Each path is a new rotation, seen through one point. The rows after it are directions, each followed by how far the rotation turns it, in degrees each step (0 if it stays put).
Each turn is a multiple of 5 degrees from 10 to 175, or 0.
Each row of a path follows its step; steps can be skipped.
Path 1:
step 1: | -1.188 | -0.747 |  2.392 |  1.103 | -0.518 | -0.791 |  2.084 |  0.460 | -1.141 | -0.665 |  0.404 |  1.032 | -0.639 |  2.210 | -2.516 |  1.117 | -1.562 | -0.477 | -1.402 | -0.899 | -0.385 | -0.084 |  0.594 | -0.241 | -1.654 |  0.521 |  0.309 | -0.274 | -0.809 |  0.722 | -2.208 | -2.610 | -1.252 | -0.766 | -1.762 | -1.532 |  0.442 |  1.869 |  3.411 | -0.582 |  0.164 | -0.676 |  0.644 | -0.229 |  0.941 | -0.878 | -1.754 | -0.746 | -0.878 | -1.007 |  1.287 | -3.896 |  0.021 | -1.463 |
step 4: | -1.706 | -2.006 |  0.291 |  0.267 | -1.176 | -0.046 |  1.132 | -2.219 | -0.289 |  0.268 | -0.310 | -0.198 | -1.512 | -2.419 | -2.204 |  2.082 | -1.392 | -0.503 | -1.342 | -1.705 | -1.625 | -0.087 | -1.151 | -1.113 | -0.303 |  0.701 |  1.713 | -0.059 | -0.560 | -0.356 |  3.187 | -0.240 |  0.692 |  1.103 | -1.241 |  1.151 |  1.863 | -0.003 |  0.746 | -2.906 | -0.669 |  0.702 |  0.108 |  1.465 |  0.281 |  1.986 | -1.241 |  1.056 | -0.591 |  1.499 |  2.466 | -0.643 | -2.682 |  0.847 |
step 5: |  1.072 | -0.052 | -0.861 | -0.563 |  2.385 |  0.179 |  2.205 |  2.262 |  1.344 |  0.144 | -2.823 |  0.159 |  0.496 | -0.910 | -1.497 |  0.284 |  2.721 | -3.273 | -0.857 |  0.664 | -2.010 |  2.096 |  1.352 |  1.351 | -0.475 | -1.270 |  0.214 | -0.983 | -0.563 | -0.682 |  0.288 | -0.770 | -0.578 |  0.888 | -0.157 | -1.681 |  1.850 |  3.191 | -0.328 | -2.475 |  1.393 | -0.702 |  0.753 |  0.884 |  0.942 |  1.145 | -0.355 |  1.966 | -0.535 | -0.398 |  0.246 | -0.440 |  1.017 |  0.796 |
step 6: |  1.945 | -1.514 | -0.182 |  2.950 | -0.984 |  1.175 | -0.768 |  1.205 | -0.636 | -0.730 | -0.633 | -2.036 | -2.475 |  0.321 | -3.636 |  1.071 | -0.246 |  1.064 | -1.591 | -0.091 | -0.819 |  0.632 |  0.560 |  1.377 | -0.566 | -1.377 |  1.057 |  1.413 |  0.127 |  1.043 | -0.768 |  0.402 | -0.254 |  1.770 | -1.910 |  1.041 | -0.231 |  0.480 |  0.640 |  0.293 | -1.087 | -2.235 | -0.299 |  1.580 |  1.190 | -2.675 |  0.483 |  0.811 | -3.122 |  0.451 |  2.502 |  0.058 | -0.089 |  0.439 |
step 8: |  0.962 | -1.146 | -1.642 | -2.507 | -0.442 |  1.729 |  0.091 | -1.050 |  2.080 | -0.858 | -0.192 |  0.014 | -0.921 |  0.127 | -1.848 |  2.333 | -0.446 | -0.766 |  0.027 |  1.247 | -3.800 | -1.337 | -0.329 |  1.410 | -0.739 | -0.674 | -0.918 | -0.094 |  1.331 |  2.370 | -0.509 |  3.300 | -0.416 | -1.059 | -0.001 |  1.336 | -0.776 |  0.396 |  1.138 | -1.627 |  2.571 |  0.048 |  0.742 |  2.953 |  0.082 | -2.224 | -1.353 |  0.146 |  0.684 | -0.772 | -0.030 |  0.196 |  0.354 |  0.432 |
step 9: | -0.565 | -0.941 |  0.785 | -0.526 | -1.626 | -1.778 |  0.276 |  0.266 |  0.377 | -2.223 | -0.842 |  0.109 | -3.987 |  3.151 |  0.215 |  0.203 |  0.522 | -1.237 |  1.670 | -0.676 | -1.407 |  0.369 |  1.496 | -0.127 |  0.577 |  0.008 | -1.074 | -1.236 | -0.235 |  0.484 |  3.319 |  0.745 |  0.247 |  0.008 | -0.156 | -2.184 |  1.447 |  1.903 |  1.739 |  0.907 |  0.688 |  0.166 |  0.689 |  0.156 | -0.636 | -0.899 |  0.001 |  0.447 | -1.568 |  1.294 |  3.074 |  0.032 | -2.949 |  0.002 |
step 10: |  1.157 | -0.244 |  1.529 |  1.438 |  0.675 | -0.272 |  0.002 | -0.495 |  0.018 | -2.186 |  0.587 | -1.896 | -0.767 | -1.262 |  1.512 |  2.628 |  1.626 | -2.205 | -0.465 | -1.518 | -1.354 |  2.052 | -0.175 |  0.846 | -0.913 |  1.058 | -2.598 | -0.346 | -2.498 |  0.402 | -0.088 |  1.489 | -1.756 |  0.591 | -0.579 |  2.548 |  0.326 |  2.457 |  1.613 | -1.523 |  1.448 | -0.583 |  0.257 |  0.352 |  2.410 | -0.817 |  2.041 |  0.241 |  1.687 | -0.189 | -1.268 | -1.728 | -0.659 | -0.109 |
step 11: | -1.566 |  1.903 | -0.253 |  0.885 | -0.472 |  2.095 | -0.007 |  0.047 | -0.508 | -1.798 | -0.437 | -1.656 |  0.322 |  2.037 | -0.880 |  0.042 | -0.659 |  1.187 | -1.107 | -1.013 | -1.078 | -0.788 |  2.017 |  1.125 | -2.474 |  1.377 |  0.957 | -2.491 |  1.046 | -0.179 | -0.223 | -1.046 | -0.717 | -1.466 |  0.027 |  0.579 | -0.690 |  2.343 |  1.527 |  0.399 |  2.207 | -3.340 |  1.820 | -0.988 |  0.885 | -1.293 | -0.969 |  0.218 |  0.286 | -1.215 |  3.280 | -0.604 | -0.434 |  1.887 |
step 12: | -0.566 | -1.446 |  1.163 |  0.390 | -0.470 | -0.954 |  0.248 | -1.502 |  1.324 |  0.256 |  1.637 | -0.132 | -1.428 |  1.148 |  0.244 |  0.534 | -0.369 |  0.178 |  0.145 |  0.919 | -0.586 | -0.324 | -0.073 | -0.575 |  0.291 | -0.019 | -1.819 |  2.348 |  1.835 | -0.263 |  1.507 | -0.534 | -0.623 |  0.160 | -3.947 |  2.234 | -1.990 |  3.134 | -0.511 | -1.896 |  0.338 | -0.616 |  4.438 | -1.274 |  1.317 |  1.543 |  0.202 |  1.320 | -0.523 | -0.796 | -0.166 |  0.812 | -1.639 | -0.168 |
step 13: | -0.168 | -0.554 | -0.061 | -2.564 | -1.787 | -0.221 | -1.406 |  1.626 | -1.480 | -1.321 | -1.758 |  2.898 | -0.626 | -2.459 | -0.289 |  1.247 | -0.877 |  0.167 | -0.712 | -1.908 | -3.504 | -0.001 |  0.397 | -0.042 | -0.967 | -0.132 | -1.750 | -1.750 | -0.232 | -0.705 |  0.814 |  0.506 | -1.501 |  1.333 | -0.425 |  0.853 | -0.179 |  0.319 |  0.026 | -1.793 |  2.698 | -0.712 |  1.699 | -3.355 | -0.183 | -0.852 | -0.996 |  1.009 | -0.585 | -0.133 |  0.562 |  0.419 |  2.202 |  0.387 |
Speeds:
| -0.058 | -0.940 | -0.303 | -0.303 |  0.049 |  0.314 | -0.360 | -0.275 |  0.034 |  0.392 |  0.080 | -0.506 |  0.250 |  0.271 | -0.114 |  0.410 | -0.196 |  0.058 | -0.359 |  0.315 |  0.186 |  0.895 | -0.525 | -0.030 | -0.298 |  0.560 | -0.073 |  0.830 |  0.189 | -0.020 |  0.061 |  0.648 | -0.095 |  0.341 | -0.180 |  1.028 | -0.047 | -0.510 |  0.141 | -0.032 |  0.007 | -0.292 | -0.167 |  0.395 |  0.453 |  0.116 |  0.088 | -0.349 | -0.005 |  0.378 | -0.262 |  0.273 | -0.493 | -0.169 | => 175
| -0.207 |  0.027 |  0.296 | -0.206 |  0.402 | -0.699 | -0.273 | -0.099 | -0.192 | -0.176 | -0.226 | -0.469 |  0.260 | -0.231 |  0.357 | -0.012 |  0.092 | -0.518 |  0.050 | -0.013 | -0.654 |  0.276 |  0.263 | -0.482 | -0.520 | -0.705 | -0.152 | -0.291 | -0.094 |  0.090 |  0.727 |  0.148 |  0.300 | -0.581 |  0.551 |  0.134 |  0.539 | -0.218 | -0.136 | -0.250 | -0.060 |  0.602 | -0.658 |  0.407 |  0.140 |  0.051 |  0.334 | -0.176 |  0.174 |  0.904 |  0.391 | -0.158 | -0.361 |  0.497 | => 70
|  0.336 | -0.509 |  0.005 |  0.368 |  0.199 | -0.224 | -0.455 |  0.521 | -0.160 |  0.044 | -0.167 | -0.039 | -0.459 | -0.001 |  1.085 | -0.555 | -0.511 | -0.342 |  0.370 |  0.400 | -0.197 | -0.377 |  0.569 |  0.264 |  0.054 |  0.212 |  0.081 |  1.102 |  0.462 |  0.509 | -0.031 | -0.089 |  0.318 |  0.118 |  0.170 | -0.183 |  0.337 |  0.103 | -0.242 | -0.077 | -0.136 | -0.211 |  0.153 | -0.184 |  0.201 | -0.453 |  0.168 |  0.738 | -0.396 | -0.006 |  0.160 |  0.552 | -0.263 | -0.185 | => 115
| -0.616 | -0.197 | -0.099 | -0.137 |  0.509 |  0.036 | -0.452 |  0.523 |  0.102 | -0.370 |  0.617 |  0.152 | -0.100 | -0.063 |  0.234 |  0.443 | -0.255 | -0.250 |  0.255 |  0.280 |  0.393 |  0.352 |  0.110 | -0.125 |  0.886 | -0.401 | -0.151 | -0.246 | -0.563 |  0.002 |  0.459 | -0.127 | -0.068 |  0.249 | -0.060 |  0.122 | -0.614 |  0.279 | -0.386 | -0.297 | -0.092 | -0.084 | -0.529 |  0.253 |  0.410 |  0.778 | -0.084 |  0.847 |  0.724 | -0.444 |  0.051 |  0.070 | -0.038 | -0.461 | => 140
|  0.308 | -0.514 | -0.257 | -0.175 | -0.066 |  0.692 | -0.368 |  0.259 | -0.199 | -0.637 |  0.381 | -0.034 | -0.085 | -0.035 | -0.253 | -0.267 |  0.777 | -0.110 |  0.165 |  0.296 | -0.313 | -0.215 | -0.259 | -0.068 | -0.333 | -0.205 | -0.109 |  0.202 |  0.182 |  0.123 |  0.218 | -0.512 |  0.371 |  0.462 |  0.123 | -0.274 | -0.336 | -0.137 |  0.485 |  0.379 |  0.197 |  0.488 | -0.503 |  1.043 | -0.731 |  0.258 |  0.530 |  0.018 | -0.691 | -0.245 | -0.221 |  0.060 |  0.518 | -0.161 | => 40
|  0.149 | -0.327 |  0.230 |  0.201 | -0.144 | -0.283 |  0.478 | -0.346 |  0.386 | -0.019 | -0.004 |  0.006 | -0.063 | -0.628 | -0.302 | -0.011 |  0.172 |  0.407 |  0.202 | -0.812 | -0.012 |  0.475 |  0.181 |  0.360 |  0.081 |  0.411 |  0.123 |  0.291 | -0.159 | -0.509 |  0.072 |  0.006 | -0.146 | -0.309 |  0.948 | -0.451 |  0.219 |  0.016 | -0.043 |  0.184 |  0.756 | -0.398 | -0.028 |  0.574 | -0.523 |  0.095 |  0.351 |  0.619 |  0.461 |  0.282 |  0.044 |  0.399 | -0.444 | -0.874 | => 70
